In the data rows, zero lies at 4.5, halfway between 4 and 5.
Some points, each followed by its number:
[4 6 5 2 5 5 5 5 4 7 9 4 5 7 7 4 1 5 5 2 1 4 4 6 4 7 5 4 5 4 5 7 3 5] 0
[6 3 3 4 5 4 5 5 4 3 2 4 5 2 2 3 5 6 0 9 5 6 5 6 5 2 9 5 7 5 3 3 7 5] 1
[4 6 4 7 4 4 3 5 5 2 9 6 6 4 4 4 7 4 6 8 4 4 8 4 1 3 4 4 5 4 5 2 1 9] 2
[4 5 5 1 5 2 5 3 9 5 4 4 0 2 8 5 0 4 3 8 1 4 4 3 7 6 9 5 5 5 4 7 3 4] 3
[5 3 6 3 5 4 5 7 0 4 2 5 4 3 9 6 3 5 7 6 1 4 4 3 4 2 1 7 5 4 3 5 8 5] 4
[4 6 3 1 3 4 1 5 9 4 2 5 9 6 7 7 0 4 9 0 3 3 5 3 3 2 1 8 4 3 6 4 7 5] 5
[3 4 6 5 4 5 4 4 3 5 2 5 4 6 3 5 4 4 4 3 5 5 0 5 3 4 4 2 7 6 6 5 4 3] 6
[2 5 5 7 3 4 3 2 7 7 0 4 6 6 5 6 0 2 4 3 2 4 3 1 5 3 0 2 4 3 6 4 6 4] 7
[6 4 3 6 7 7 8 5 0 3 0 6 4 2 9 4 7 6 0 4 5 4 3 5 9 9 3 2 4 4 4 6 6 6] 8
[4 5 6 3 5 2 6 4 3 1 1 5 2 3 5 3 5 4 5 4 2 4 6 5 6 7 9 6 6 5 4 7 3 3] 9
[5 6 3 5 5 1 3 4 5 5 5 4 6 3 5 5 1 3 2 2 5 4 9 3 2 0 2 4 1 4 5 6 9 1] 10
[6 4 2 5 7 5 7 4 4 5 9 2 5 4 2 3 8 7 3 4 6 4 7 4 9 7 4 3 3 3 5 7 6 3] 11
[4 5 6 6 4 4 4 3 6 3 6 4 6 5 7 6 1 3 6 7 1 4 2 3 5 5 3 5 4 4 5 4 4 5] 12
[4 5 5 4 4 4 3 5 3 4 5 6 5 6 6 5 4 4 7 3 5 5 5 5 2 3 6 6 4 5 5 4 2 6] 13
[5 2 4 6 3 6 5 4 5 9 7 5 5 8 2 5 9 5 6 3 7 5 4 4 5 5 2 4 5 3 5 5 6 6] 14
[6 6 6 5 6 4 4 4 7 6 9 4 4 6 5 3 5 5 3 9 6 5 6 6 3 3 6 5 5 4 5 7 4 8] 15
[4 4 5 3 4 6 6 5 4 5 3 5 6 6 6 5 8 3 6 8 3 3 1 6 6 4 5 5 2 6 3 2 4 8] 16
[2 5 6 1 5 3 5 3 9 4 5 3 4 4 1 6 3 3 6 6 7 3 7 3 5 9 9 5 7 5 5 5 0 0] 17
[5 6 6 3 4 6 4 5 9 3 4 5 7 5 2 6 3 4 6 5 2 4 3 5 4 7 2 6 5 4 4 6 1 7] 18
[5 7 1 6 5 4 2 4 7 3 9 4 6 6 6 4 1 5 9 4 9 5 9 5 3 4 4 7 5 4 5 5 4 0] 19
[5 5 4 4 4 4 3 4 8 3 0 5 5 6 6 5 3 4 9 4 2 5 5 6 4 5 5 6 2 4 6 2 4 3] 20
Which point above is nearest to each new point by angle, seen from the average point of the numbered points? Its number follows each.
[5 6 4 5 6 5 4 5 3 2 7 3 5 5 3 5 1 5 6 5 4 4 0 6 4 6 6 4 9 7 5 5 5 8] 6
[3 4 5 6 4 3 4 4 3 4 9 4 9 4 7 5 6 2 7 2 6 3 3 2 5 2 3 6 4 5 5 2 8 2] 10
[4 4 5 8 3 4 4 4 3 9 6 4 3 5 6 4 5 4 9 6 3 5 6 4 3 4 5 4 7 4 6 4 4 4] 14
[5 5 6 5 5 6 4 4 5 2 6 5 6 4 3 5 6 5 3 8 5 5 2 6 4 5 5 4 6 4 5 5 3 3] 1
[4 5 2 2 4 5 3 6 5 3 0 5 7 2 6 4 5 4 3 6 6 5 3 6 3 7 1 4 5 5 5 2 2 3] 8
[4 5 6 5 5 5 5 5 5 4 2 3 4 4 9 4 4 3 3 6 5 5 4 5 5 5 5 4 4 4 4 5 5 5] 8
[5 4 2 5 7 3 5 5 1 2 7 3 5 5 2 3 3 6 6 6 8 5 6 5 6 6 6 4 4 4 4 6 7 3] 11
[5 4 7 6 4 5 4 4 1 4 4 5 7 3 4 4 4 3 0 5 5 3 4 4 3 4 6 3 1 5 4 2 7 4] 1
[4 2 4 8 2 5 4 3 4 7 5 6 1 7 7 4 1 4 4 4 2 6 6 3 5 3 4 5 5 4 4 4 5 5] 7
